In the rows, 128 means zero.
One turn moves each row of this set onto another row. After a few examples, where does it send each row asked below?
K_103: [117 117 156  96 123 141 133 127  92 132 124 105 126 130 113 148 152 106
  94  95 129 145 109 101 142 127]
K_887: [138 131 147 141 123 142 131 130  95 128 140 119 122 117 113 124 123 144
 120 105 154 124 132 117 125 195]
K_836: [ 93 125 149 149  97  96 114 119  99 136 109 110 113 124 146 149 125  96
 129 102 125  94 126 119 143 181]
K_700: [108 114 146 143 110 102 135 121  98 137 106 119 103 122 132 143  98 132
 105  99 119 110 144 118 119 155]
K_460: [127 108 151 141  97 126 115 115 135 153 133 118 100 120 137 153 141  97
 122 112 126 134 118  77 130 153]
K_113: [125 127 138 136 124 116 149 143 101 158 135 115 137 130 157 109 116 128
 128  94 160 115 121 108 147 177]
K_715: [ 98 116 149 145 102 106 132 120  99 139 106 124  98 121 144 136 103 129
 103 105 112 119 142 114 115 153]
K_547: [134 132 153 133 118 161 123 128  78 133 121  86 143 115 131 117 145 136
 127  91 151 122 113 114 125 177]
K_380: [108 117 153 103  89 128 134 121  78 135 110  87 133 142 129 130 131 144
 140 105 108 105 100 113 151 159]
K_205: [126 122 171 115  81 139 131 116 107 146 163 115 130 105 117 123 166 110
 104  93 144 136 124 107 138 146]
K_896: [106 128 127 129  84 108 139 133 110 138  99 122 137 129 123 132 125  87
 120 121 118 118 119 102 121 191]
K_895: [117 130 124 131  92 103 135 132 108 135 103 122 134 121 125 131 120  84
 127 118 126 111 124 107 125 198]
K_287: [107 111 133 143  97 124 117 126 108 122 120 135 114 117 122 128 114 106
 140 114 103  94 125 110 106 157]
K_285: [106 134 143 102 113 125 119 138  90 128 150 119 131 124 121 108 155 137
 141  94 157 117 101  99 155 164]
K_257: [126 135 142 116  93  98 140  87  98 165 117 116 116 128 122 143 150 112
 127  95  99 135 112  87 123 148]
K_633: [135 139 153 115 104 143 132 119 100 167 141 113 140  95 164 114 144  99
 113  90 129 148 114 106 126 156]
K_855: [106 135 138 123  81  93 141 135 119 140 125 150 124 127 115 130 118 132
 124 104 106 112 129 100 117 167]
K_766: [142 113 132 124  88 112 132 111 115 157 128 129  92 117 142 135 137 104
 128 101 108 145 132  83 131 139]
K_585: [141 121 150 116  95 148 137 128 104 156 124  97 146 122 141 121 151 108
 128  73 129 117 112 104 138 115]
K_698: [109 104 156 106  78 121 139 137 120 147 136 111 136 115 145  94 113 122
 136 118 135 131 124  99 152 165]
K_868: [104 116 157 118 137 122 137 119  80 117 134 111 126 128 100 134 132 112
 126  96 122 132 147 123 149 188]
K_653: [106 127 157  99 119 121 150 121  71 138 132  98 145 116 122 110 148 117
 112  90 130 152 137 113 148 179]
K_975: [131 113 152 142  96 124 139 132  96 138 157 123 144 120 125 116 130 107
 147  86 136 122 152 124 153 188]
K_235: [128 118 176 133  83 130 110 132 110 119 140 135 135 109 135 110 111 128
 148 117 135 146 123 104 136 167]
K_511: [112 110 157 125 142 138 132 154  94 141 149 113 142 124 156 125 125 121
 112  98 147 135 112  96 142 163]
K_890: [106 148 153  99 124 127 116 133  98 152 124 112 131 128 153 147 155 108
 127  79 112 128  96 106 151 135]
K_188: [125 128 148 103  94 120 145 133  88 133 101  99 129 122 162  94 124 123
 146 112 112 123 108 101 148 165]
K_260: [115 120 155  99 123 142 130 128  91 131 118 104 120 131 112 151 151 112
  95  95 124 142 114 111 137 124]
K_801: [ 85 120 152 152  79 105 110 118 103 135 110 112 110 130 143 148 131 102
 126 106 125 101 126 117 141 174]
K_995: [136 142 148 121  99 142 131 126 104 165 139 117 141  96 162 109 146  94
 118  96 132 146 115 112 121 155]
K_897: [124 128 151 137 104 123 122  91 113 159 109 101 123 129 115 158 149 103
 122 107 118 127  99  84 112 158]
K_415: [125 123 167 118  80 136 133 121 109 148 164 123 131 105 117 124 161 110
 100  98 143 142 128 113 130 147]
K_930: [113 145 153  97 121 130 114 132  99 153 132 119 134 125 152 147 153 114
 130  75 114 131  95 101 152 135]
K_831: [127 136 131 139  69  98 133 124 103 143  91 112 118 131 125 139 118 131
 124  91 136 109 138 117 138 174]
K_493: [105 140 143 119 141 116 126 130  89 129 123 114 117 141 118 131 130 150
 136  90 147 104 113 112 153 168]
K_350: [130 142 153 112 107 152  99 120  90 124 143 130 113 106 116 145 157 115
 117 100 128 148 109 118 125 152]
K_687: [113 129 138 124  89  89 144 136 119 140 129 145 123 123 108 133 111 131
 118 103 120 108 139 104 123 171]
K_475: [134 126 163 141  92 119 114 100 123 156 116 118 114 125 120 165 139 115
 126  89 108 150 131  88 125 151]
K_229: [111 116 135 142 108 115 114 127 106 118 124 136 115 113 118 135 112 103
 142 110 110  91 128 113 113 168]
K_626: [133 127 147 115  89 140 138 131 107 163 120  99 145 124 142 118 152 110
 130  73 130 118 114 110 141 115]
K_963: [130 119 124 121  91 114 131 102 109 158 130 116 100 123 132 129 154 100
 135 112 118 113  98  80 125 143]
K_880: [122 140 133 142  63 107 126 125 101 139  83 116 118 135 129 141 122 129
 123  96 129 121 132 115 131 172]
K_510: [116 118 176 132 103 135 121 134  86 139 155 108 151 124 134 134 143 134
 140  64 124 129 141 117 157 163]
K_293: [103 126 185 120 111 117 123 118  71 120 122 109 135 138 131 148 125 136
 123 114 105 133 100 112 139 174]
K_63: [135 107 130 108 118 140 128 143  74 120 129 118 138 122 125 110 126 120
 144  82 132 147 135 111 147 141]
K_732: [136 142 149 105 108 154 101 115  88 127 139 126 116 103 118 141 155 116
 118  96 131 155 108 113 129 152]
K_736: [114  98 174 130  98 143 117 120  91 124 129 111 141 125 111 141 102 134
 118 124 130 148 117 115 125 165]
K_819: [120 114 129 122 127 118 140 130  79 134 110 104 139 137 132 115 121 104
 155  79 128 117 137 122 161 158]

K_103 -> K_732
K_766 -> K_963
K_831 -> K_836
Where do these go?
K_493 -> K_868
K_736 -> K_235
K_260 -> K_350
K_896 -> K_880
K_285 -> K_653

